Questions about the grid below. Counting starts at 1.
1) Read off the top-right entry.
2) Read off the entry in row 1 and column 2.
3) Read off the entry just right of the smallest entry.
4) Read off the bottom-left entry.
5) Read off the entry just right of the largest entry.
6) Read off the entry at row 2, column 3.
7) Read off the entry just left of the smallest entry.
8) Read off the entry in row 1 and column 3.
125,127,115,138,129,116,121,124,126,128,138,134,152,129,117,130
134,126,151,130,132,117,133,137,122,135,139,126,124,135,132,114
131,124,104,143,132,116,123,127,132,137,132,128,111,136,143,126
133,133,138,133,130,130,119,128,126,123,122,133,130,137,134,130
125,133,123,127,126,129,134,133,120,121,127,127,133,155,136,142
125,120,143,120,129,110,123,132,125,123,124,138,125,128,128,143
136,128,118,106,130,131,120,133,128,122,125,119,134,106,105,120
1) 130
2) 127
3) 143
4) 136
5) 136
6) 151
7) 124
8) 115

a = [144 105  99 130 121]
The maximum is 144
The entry just left of 130 is 99

Questions about the table below. Counting starts at 1.
1) Give the entry at row 1, column 1.
2) Give the entry at row 1, column 3.
3) Give the entry in row 3 and column 2.
4) Give the entry at row 2, column 1.
5) Give the entry in row 1 and column 2.
6) Give the entry in row 2 and column 3.
7) Give the entry in the bottom-left corner.
[[137 137 125 137]
 [114 115 152 114]
 [118 118 148 118]
 [148 148 112 148]
 [156 155 102 156]
 [129 129 134 129]
 [156 155 102 156]]
1) 137
2) 125
3) 118
4) 114
5) 137
6) 152
7) 156

117  142  117  117
105  152  105  106
153  111  153  152
105  152  105  106
Which number is the 3rd entry on the main diagonal?
A: 153
The entry in the bottom-right corner is 106
The entry in the top-left corner is 117
The 4th-last entry, reading row by row -> 105
